Rotation paths and how fast each direction turns (degrees a step)
Each turn is a multiple of 5 degrees from 10 to 175, or 0.
Each row of a path follows its step; steps can be skipped.
Rotation 1:
step 0: [ -8   7   3 -32  -2   7   0  32  -8   5  -1   8  27   1  -3 -23 -25 -15
  45  -2 -14  -3 -11  -8  24 -21 -52  19   0 -11  24   3  27]
step 1: [ 19  -5   3 -41  -3  -2   1  19  18   8   5  25   3 -42 -18  23  16   2
  11   8  10  32  -9 -23  12 -38   0 -24  14  24  30 -10 -16]
step 2: [  2  -8  -4  -5  -5   7 -39 -30 -10 -43   6 -13 -14 -24   3   6  32  22
  21  27  11   2  -2  22   0 -14  27 -36   5  11 -15  -5 -34]
step 3: [  9  -6   4  39   2   3 -10 -64 -23 -22   8  12  -9 -10   1   6 -12 -15
  15   3 -15  16 -19  31 -31  30   4   6   7 -12 -10  -8  33]
step 4: [ 18 -22  27   4  23  12 -25   0  -3  18   0  24   1  28 -12  14 -14 -54
 -12 -31  -9 -25  25   9  -3  10 -24  30  12 -11   0 -28  12]
step 5: [  1   0   8 -24  14 -14  -1   0   7  -2  -7  -2  -4  24 -31   0  -7   1
 -47 -29  -1 -28 -16 -48  36   2  21   7  21  17  30 -10 -15]
step 6: [ 18 -10 -13  -5   3  13  20  11   7 -15 -21  -8  -1  24   1  15 -16  48
 -18  -1  -8  -4 -20 -16 -14   7  40 -15 -24  17 -24  33 -44]
step 7: [ -6 -16  -5  14 -24  -9  22  -5 -33  -8 -20 -19  13  19  40   4  -6  33
   1  10  -1   0 -17  18 -11  12 -49 -14   1 -18 -29  32  13]
step 8: [ -3  -3  19   5 -16 -28  32  13  -2  35  -1  26  17  -5   4 -28 -11   1
   9  -5 -12  -8  19  34 -28 -34 -42  11  20  19  15  -3  25]
step 9: [-20  24  -5  -4 -16   4  -7  28 -16  25   5  23  14 -25 -17  -3  42  -8
   9 -14  23 -34  16 -14  -8 -39  21  -4  17  -2  33  -7 -19]
Directions:
[-10  -1  10 -10   5   6  11  -4  -4  -4   1   4   8 -10  -4  -1   4  -6
  12  25   5   0   6 -10  -7  -2   1   3   6  -2  -3  -2   0] : 40
[ -3   8   1   0   3  -3   2  -2   6  -8   0   2   2   6  -6 -17 -11   7
  10   2 -12   0 -12   7  -4  -5  15   9   4   6  10   2  10] : 135
Rotation 2:
step 0: [ 13   2 -16  18 -51  28  46 -13  25  -4  13  20  -1 -18  -7   9  -6 -18
   0  -3 -13 -23 -17 -58  -9   0 -19   8   9   8   5  19 -11]
step 1: [ 22 -12  43  -7 -25  17  33 -25  15   2  22  -2  -8  -9  17  24 -15   4
  20 -29 -27 -25   7 -18  -7  34   7  22 -26  16  -1  17 -25]
step 2: [  9 -11  17  -4 -32  32  31 -49  -7 -14 -30  -3  11 -22 -25   6 -25  -3
   4   3  20 -22 -26 -26 -10  -1  -5  36 -21   3  14   8 -18]
step 3: [ 10 -23  19   6 -42  23  35 -24  14 -10   4  28   0 -28  14  27  17 -33
  19  13 -26 -17   9 -45   9   1  -2  13  10   2  -5 -17 -10]
step 4: [ 38 -26  22  11  -2  27  19 -26  34   0 -11  20 -14  -2   7  16 -42  -6
   6  -2  -9 -12 -14 -29   3  19   2  19 -37  -5 -21  21 -31]
step 5: [  4   8   9 -13 -36  15  51 -47   3 -18 -23  12  -6  -4  12  25   6 -10
  -4  20  15 -12   7 -22  12   2 -20  28 -33  23  14  20  -7]
step 6: [ -2   7  31 -18 -17  45  27 -33  21 -18   2  31   2 -23   7  -4 -10 -38
  14  -2 -18 -15  -4 -15  14  15  -4   4   4   5 -23 -11 -44]
step 7: [ 31 -11   5  -9 -12  15  35  -8  31  -8  -3  12  -6  -9 -17  29 -38  -2
  -5   9 -32  -6 -23 -24  18  -5 -42  38 -24  11   2  11 -23]
step 8: [-28   8  25  -9 -32   9  41 -27  11 -13 -11  10 -23  -5   3  47 -12  -7
  17   5   0 -10  -8 -23   4   9  14  18 -27  46 -23  -6 -18]
step 9: [  5  12  25  -9 -19  33  32 -32  24 -29  -8  39  36  -4 -23   6 -35   0
  14   1 -13 -10   5 -20  26 -14  10  13  -2  -6 -10  11 -26]
Directions:
[ 15 -12   6  -7   4  -5  -3   3   9   3   3   3   6   1  -8  -9  -8  -5
   1  -3 -12   5  17  -1   0   4   0 -11   8  12   4   8  -6] : 125
[ -3   7  -5   1   0  -6   3   3  12   2   8   6  -6  10   2   6  -1   7
  -5   4   1   4   5 -12 -14   0  15   0 -10   1  -8  18   5] : 95
[ -4   2  -6  -4   2  13  -2  -5  -2   2   8  11   9  -3  -3  -4   1  -6
  -6  12 -14   1   5  -3 -18 -11  -3   1   9 -12  -4  -9  -2] : 110
[ -7  -3  11   2  -6   0 -16  -7   8   5   2   7  -3   4   1  -4  13   3
   6  -3  -2  -2   1   9  -8  13  -2  10   0  11 -14  -9   1] : 155
[  3   4   2  11  -4   0   4   2   6  11   2  -5  12   7 -13 -13  -8   1
   1  11  18   3  -6  -4  -1   5  -7  -4   0  -4 -10  -3 -11] : 160
[ -8  15  -5 -14  -1  -1   8   6   5  -1  14  -9  -7  -6  -6  -8   0  -3
  -5  -9  -5  -1 -10   3  -6   7 -13   3   2   7   3   5  -8] : 55
Rotation 3:
step 0: [-17  19  32 -16  -2  26  11  34 -21   3 -19  19  11   5 -17 -14 -14  26
 -21   5   3 -28  -4   1 -14  -7 -33  14 -22  -3 -16  21  37]
step 1: [  4 -25  17 -30  15 -19  11 -13 -16   8  13 -18 -27 -17 -19  19 -18  33
  28 -11  -2  21   4  -7 -22 -16 -16   5   2  39  31 -16 -13]
step 2: [-16  24  19 -17  -3   6 -28   2   4   3 -12  43  17  28  13  20   9 -31
  11  11  -2  -4 -14  21  -4  11  39  11  19  29  15 -25 -16]
step 3: [-20 -24  -3 -31  26  32  -5  24   9  -5  -7  18   5   6 -12   6  -6  11
 -21 -13  27  23 -11 -27  32 -27   9 -11 -12 -26 -26  -5  26]
step 4: [ 20  -9   5 -12  36 -26  46 -25  -3  12   5 -17  20  -8   3 -10   5 -17
  -3 -29 -18   9  -9  12 -11 -37  17 -13 -16   4  29  13 -19]
step 5: [-29 -14  17  21 -20  -2 -32   2  15  28 -32  -7  23 -28  22 -17 -15 -30
 -19   5   0  -9 -30  13 -11   6   6   1  24  17 -22  -1 -17]
step 6: [ -4 -14   8   1  11 -28  -4   9  29  -3  25   4  14   7  30  36  -9  17
  -1  13   2  13   8 -12  43  -9 -49 -20   4 -20 -20   1  12]
step 7: [ 22   8 -14  14  35  -2  12   4   0   0  -1 -18 -10  18  33 -16 -23   3
  28 -18 -41 -15  20  50  -8  -3  20  16 -16  -8  -3  -8  10]
step 8: [-36   6 -19  13 -14  14 -14  38 -26  26 -20  -5 -24 -23  -4   9  11   8
 -23  -2  -6  -3 -33  24  10  21 -26   9 -18  -2   3   4 -31]
step 9: [ -1 -10  -6 -20 -27   5  22 -21  -8 -12  10  -1 -16  14  -6  50   0  -7
  17  11  -9 -42  11  -9   8 -36 -35 -27   3   6 -15 -12  -9]
Directions:
[  7   9   9  -2   6 -12  -9   5  -6  -3  -6   0 -16   4   7  -3 -17  13
  -3   7  -6  -5  -4   5   6   5  -8   3   9   1   7   2   5] : 55
[ -9   0  -4   7  -3   3   2 -14  -7  -6   4  -7  -2  12 -10 -12  -2   0
   1  22  -1  15   1   3   5   3   3  -2   3   1  -1  10   1] : 0
[ 12   2  -1   0  13   8  -9   6   0   0   2  -1  -6  14  -3  -3  13   5
  -3  -8  -3   6  -1   7  15   9  13  -5 -10  -6  -7  -4  -2] : 85
[ 10  -2   6  -6   1   9   8   6 -12   1   2   1  10  -2   5   4  -3   9
   2   7 -15   4  11 -11  -3  -7   3  -5   4 -15  -8   4  10] : 115
[ -7  -2  17   5 -10   7   1  -6  -9  -4  -7   1  -4   1   4  12   1  -1
  -8  -9  11   6  -5  -3  10   5  -8   9  -7  -8  -8   7   7] : 130
[  7  -1   8  -5  -6  -5  13 -11  -2  11   4   2  -2  18   6  -1   5 -17
  -1  -1  -6 -14   8   5   5   1   3   4   4   1   7  -1   6] : 145
Rotation 4:
step 0: [  9 -14   3  12 -11  -1  10  10  31   0  12 -20  28  15 -10 -23   5  25
 -15 -53   9 -37  21  31 -10  -7  22  -7   1  55 -35   3  -2]
step 1: [ -2  57  18 -13 -10 -26  36   1  25  -3 -17   0  20  29  10 -19 -37  39
  -4 -21  23   8  -7 -10   9 -17  -5 -36  -7  21  19 -10 -17]
step 2: [-29  23  25 -27 -19  -1  15  46   6  17 -11  14  33  -5 -40   4   0   1
 -17   8 -29 -21  24  24   6 -36  26 -10   9  24   0  17 -25]
step 3: [-12  24 -38 -15 -34  -9  -7  14   5  44 -13   4  -1   0 -17 -37 -28  44
  -7  -7  -5 -31   0 -25  -2 -16   0   3 -33 -12 -28  -8 -20]
step 4: [-22 -13  14   2   3 -21 -21  48  21  -3  -4 -46  25   6  -6 -14  -5  -3
   1 -46  28 -30  20 -13   3 -30 -10  -3  -1  25 -29  22 -22]
step 5: [  1  33   8  34 -19 -19  32  -8  21  29   3 -17  17  16 -18   0 -31  19
  18 -31   8   7  -5 -19  -9  -5  19  -8 -36  20  34  16 -46]
step 6: [-37  -9  31  -8 -49  -6  -8  16  42  11  -9  -4   2   0 -27   4  13  17
   5   1 -11 -32   2   5 -21 -37  12 -34  29   9  25  -7 -28]
step 7: [ -5   9 -43   4 -16 -14 -16  -4  -9   8  -3  34  12 -20 -21 -22 -15  34
  -1  -9  13 -28 -25  -8 -20 -32  31 -37 -28  35 -14  18 -18]
step 8: [ -2  22  26  13 -20 -13 -24  45 -17 -28  17 -24  17  30 -15 -20 -19  23
 -19 -16  23 -38 -20   0  -5 -16 -16 -13  22   0 -20   8 -40]
step 9: [ 20   6  -3  15 -12  -9  17   1  19  49  18   3  45  34  -3  -8 -22   2
 -33 -31  -1 -23   7 -13   5   7  41 -21   5  16  17  31 -23]
Directions:
[ -6 -14   5   2  11   4   2  -5  -1   6   3   3   3  -9   4  10   1  -6
 -16  -3  -4  -5   2  -1   6 -12   9   5   3  15  -3  13   0] : 160
[ -8   3  -7 -11  13  -9  -2   3  -2 -11 -11   0   0   3  -3   2  -3  -8
   6   2  14   9  -1  -7  -1  -2   0 -14  -4   9  -1  14   9] : 120
[ -9  -5  -3   6  -5  -1   4  -4  11  -2  -5 -10  -2  -3  -5   7   3   3
  -3 -20  -1  12  -4   0  -6  14  -3   3   1  13  10  -7   8] : 70
[  5  -9   1   0  -1   6  -2  -9  -8 -12  13   5   6  13  -3  -4   2   6
 -13   7   4  -4  -8   5  -9   9   3 -16   5   9   4  -3  -1] : 40
[ -7 -18  -1   3   2   4   8  11 -11   9  -7  -7   4   2   7  -4  -4  -4
  -3   2  -3  -4   6   0  -5   4 -13  -7 -18  -6  11   0  -2] : 55
Rotation 5:
step 0: [ 12 -12 -36 -17  -9  31  12  -6 -19   6 -12  28   6 -14 -23  11  28  33
  14 -28 -19 -43   8  17  19  -7 -33  22 -19  -4   1   4  31]
step 1: [-21  15  22  -1  25   2  24 -13  -9 -11 -24   1 -13  27  45 -29  -1  12
  -2  -6 -22  16  -3   7  20 -40 -21   2  23   5  35  38 -15]
step 2: [  3  10 -27 -18  20 -26 -12 -25  -6  24   4 -21  22  28  -7 -44   0 -27
 -10  18  16 -25   7 -28 -23   0  21 -29  30   4 -26 -13 -17]
step 3: [ 11  24 -13  -2 -18 -15 -15  -8 -11 -10   7 -49 -22   7 -21  45 -26 -11
   6  10  31  22   9  -8 -11   3  18  25 -51 -18   5   2  12]
step 4: [ 26 -37  -7  28 -10  16 -21  22  -3   3  -8   7 -14 -36  45  11  37   6
  -1   4 -16  22  19  12   1  27  -8  23  -5 -20 -29   1 -24]
step 5: [-14  -9  11 -25   7  40  21  10 -27 -14  12   2   9 -18 -24  -4   1  37
 -14  -4 -26 -38 -20  16  23 -11 -23 -38  -2  -7 -26  27   1]
step 6: [  5  -6   2 -10  18   2  11 -34  16 -11  -9 -15   8  36   8   0  26  -4
 -30 -33  25   8 -18   6   3 -58 -17  13  21  39  24  -8   2]
step 7: [-46  19 -32  13  24 -28 -16  24   0  13  -3 -23   7  55  -1  -7  -5 -32
  11  14 -17   0   7 -29   9  15   6  15  16 -18 -11 -26  -8]
step 8: [ 20   9 -46  -4  -7 -19  -5 -33 -11   8 -29   6  -1 -22 -18   4  -5   9
  12   7  10 -10  36  -6 -15  29  -7   9 -66 -14   6  19   8]
step 9: [ 20   4  19  17 -25   5 -18   3  -9 -22   0 -25 -24 -32  57 -15  -5  32
  13  11 -10  12  -1  25  23  -7  16   4   9  -4  -3  48 -19]
Directions:
[  6  -7  -4  11  -7  -4   7  14  -8  -2  -3   5 -13  -3  -2   5  -4   1
 -10 -17   7  -4   2  13   4   0   6  -6   6  -2 -10   6   5] : 70
[ -1   1  -8  -7  -5 -12   2  -7   6  11  -5  -4 -10  -3   0 -16 -19 -18
  -3  -2   0  -1   2   1   7   3  -1   5  -4  -3   4   3  -7] : 65
[ -8   1 -11   1  -4   4   9   7   6   1   9  -7   3   9   7   9  -3 -11
   0  -3  -3   3  14  -2 -11   1  10   2 -13  12  -8  -7   6] : 85
[ -4  -6  -1   8 -11  -7  -8  -6  -3   7  -5   4 -11   8  -8  16   2  -7
  10   0  -1   4  -4  -8  -1   2 -11  10   1 -11  -8 -11   9] : 90
[ -7 -12   2   1  12  -6  12  -1  -7   5  -5   4   5  -5  -4  -1   3  -7
   5   9   2   1   7  -4   8   6   0 -23  -4  -4 -11  -8  -5] : 130
